In the data rows, zero lies at 7.5, halfway between 7 and 8.
Some points, one per row:
[11,12,9,11,10,8,8,8,6,7,11,10,11,9,11,5,5,7,5,10,11,10,11,3,5,10,8]
[8,8,2,8,2,9,5,12,2,9,7,9,3,7,9,6,8,10,10,5,7,3,7,9,10,7,2]
[10,7,9,8,10,9,9,6,7,5,8,10,9,5,8,8,8,8,10,8,8,8,5,7,5,7,5]
[6,7,6,7,6,5,7,10,8,8,8,7,9,8,8,7,8,7,7,8,6,8,10,7,6,7,8]
[6,6,10,10,10,8,9,7,10,7,4,7,9,6,7,6,8,6,8,10,9,7,5,7,8,10,8]
[6,6,8,6,8,6,8,8,8,8,8,6,10,5,6,8,9,5,8,8,5,9,8,8,8,5,9]
[8,8,8,7,8,10,6,8,7,8,9,8,12,3,10,4,9,9,4,8,8,10,6,2,8,8,4]
[9,6,10,8,8,7,6,5,12,5,9,9,9,9,7,10,7,9,8,7,8,8,7,8,4,7,6]
[7,11,9,9,9,10,4,6,6,11,10,6,8,8,13,6,9,9,3,9,9,9,9,4,9,10,7]
[8,9,7,8,6,10,8,7,6,7,9,8,7,8,7,6,6,7,10,9,9,5,8,8,7,6,8]
[7,7,6,7,7,8,9,8,7,9,8,8,6,7,8,9,6,6,7,7,6,8,7,7,8,8,7]
[3,9,5,9,6,8,6,10,4,7,2,4,7,5,11,6,11,10,11,8,7,7,7,7,10,9,8]
[8,6,9,7,8,9,7,6,8,7,8,9,7,7,9,9,8,9,5,6,6,6,4,5,8,8,5]
[7,7,6,6,7,7,8,10,8,7,6,9,7,8,7,8,8,7,6,7,8,5,7,7,9,9,7]
[5,5,7,9,7,10,9,6,8,9,7,5,8,5,6,8,10,8,8,5,7,8,6,9,9,9,7]
[9,10,8,7,8,5,4,7,7,7,9,8,6,11,9,7,7,10,7,7,8,7,9,6,8,11,7]
10 more points follow, each with its number after it:
[10,6,10,8,10,8,11,9,7,7,3,10,5,9,6,9,5,6,10,12,7,4,3,10,8,7,8] 0
[7,8,10,6,9,10,4,5,10,9,9,6,7,9,10,9,7,8,4,9,6,7,5,6,7,9,6] 1
[8,8,7,7,9,9,9,10,8,8,6,9,9,7,9,6,6,6,5,8,8,7,9,5,8,8,7] 2
[8,10,8,11,7,11,9,9,8,8,6,8,9,9,8,6,5,8,10,11,10,8,10,7,6,9,10] 3
[5,8,8,11,6,9,6,7,9,7,5,5,9,8,6,7,9,9,10,6,6,7,9,10,6,10,7] 4
[8,9,9,10,7,8,7,9,4,12,8,9,7,9,9,6,5,7,3,7,9,4,8,6,11,10,6] 5
[5,7,7,8,8,7,7,8,9,10,7,6,8,8,7,7,9,7,4,8,10,10,10,6,10,10,9] 6
[6,8,6,7,6,7,5,7,9,7,7,7,6,10,7,8,6,8,9,7,6,7,9,9,7,7,9] 7
[10,10,9,6,7,9,8,3,7,8,10,9,5,10,6,6,5,8,9,9,10,5,5,9,5,4,7] 8
[7,7,7,5,9,5,8,9,7,9,7,7,8,8,8,6,6,5,5,9,6,10,8,6,7,5,9] 9
Which of these numbered points is nearest to each point below by angle, seen from the average point of the first points? Its number follows each.
[5,7,7,10,6,6,8,8,6,8,7,4,9,5,6,8,12,5,11,5,4,8,7,11,9,7,6] > 4
[9,7,7,7,7,6,7,6,7,9,10,7,5,7,7,6,7,10,8,9,10,7,6,8,7,8,9] > 8
[7,4,7,3,9,7,10,6,5,10,8,6,7,4,6,5,9,3,8,6,5,8,5,8,10,2,7] > 9
[7,8,6,8,5,7,8,9,6,10,7,8,7,7,7,7,6,8,5,6,10,5,8,7,10,9,6] > 5
[8,4,4,5,7,9,9,10,13,5,8,9,9,4,8,10,9,6,5,5,6,10,7,5,9,8,6] > 2
[9,3,9,5,13,7,13,6,10,5,7,10,7,8,2,12,6,4,7,6,9,8,5,9,6,6,11] > 0
[9,6,7,9,9,10,11,9,9,7,5,9,7,7,9,9,6,6,8,9,7,9,6,7,8,8,9] > 0
[7,7,8,8,7,9,7,8,8,9,8,7,8,7,9,8,8,10,4,8,8,10,9,5,8,9,7] > 6
[6,7,7,9,6,7,7,8,3,13,7,5,4,8,7,7,9,7,6,6,8,5,7,9,11,9,6] > 5
[6,10,9,8,8,5,6,9,6,9,6,8,10,7,8,5,7,6,9,10,6,6,8,6,8,6,8] > 9
[11,9,7,6,7,6,5,6,10,5,12,12,8,8,10,4,4,11,7,8,13,5,7,3,4,7,6] > 8
[8,6,7,6,7,9,6,6,8,7,7,8,8,6,9,7,10,9,7,5,5,7,4,6,8,6,5] > 1
[9,6,5,4,6,10,6,8,10,7,10,9,5,7,9,9,8,8,6,6,4,8,5,7,7,7,5] > 1
[12,10,10,7,10,6,8,5,4,11,12,10,6,10,9,7,4,6,2,8,11,7,8,4,7,7,6] > 5
[6,9,7,9,6,5,6,9,4,11,9,6,8,7,7,4,8,5,7,7,6,9,11,8,8,6,8] > 9
[6,6,8,6,7,5,7,8,11,8,9,6,11,6,7,7,9,4,6,6,5,10,10,7,8,6,8] > 9
[10,10,9,9,9,7,9,6,10,5,8,9,10,10,8,8,5,7,9,9,7,9,10,7,4,8,8] > 3
[4,7,6,11,5,8,9,11,7,6,4,4,13,4,6,6,11,5,11,7,3,9,9,11,9,5,7] > 4
[7,4,3,5,4,8,6,13,11,6,8,9,7,4,10,7,9,8,6,4,5,5,6,6,12,11,4] > 2
[9,8,8,4,8,8,6,6,6,8,9,10,7,7,11,8,7,7,6,7,6,6,4,4,9,6,6] > 1
[6,8,9,9,9,10,8,5,7,10,7,5,6,9,9,8,8,7,6,6,9,9,7,7,8,10,10] > 6
[6,6,8,7,8,7,8,11,6,10,6,8,7,6,7,7,8,6,6,7,8,6,8,7,11,8,7] > 5
[5,7,5,6,7,6,7,9,5,9,6,6,8,5,6,5,10,7,9,7,9,9,7,7,8,5,7] > 9
[5,10,7,9,6,7,6,9,5,9,8,7,7,7,9,8,8,9,7,6,8,7,10,6,9,9,9] > 5
[6,8,6,8,9,7,8,8,7,8,6,7,5,7,7,7,8,7,7,10,9,8,5,8,8,9,10] > 0
[6,6,5,2,5,7,6,7,9,7,9,5,6,8,5,11,8,7,9,7,4,11,9,10,6,4,10] > 7
[8,10,10,5,7,3,4,4,9,8,10,5,8,12,5,7,6,7,6,5,7,8,12,10,6,6,9] > 7
[9,4,6,5,7,10,9,8,11,6,8,10,7,8,7,9,6,5,7,4,4,5,5,9,9,8,4] > 0
[7,10,6,8,6,9,4,8,5,10,10,6,6,8,10,7,8,11,4,6,11,8,10,5,9,12,8] > 5
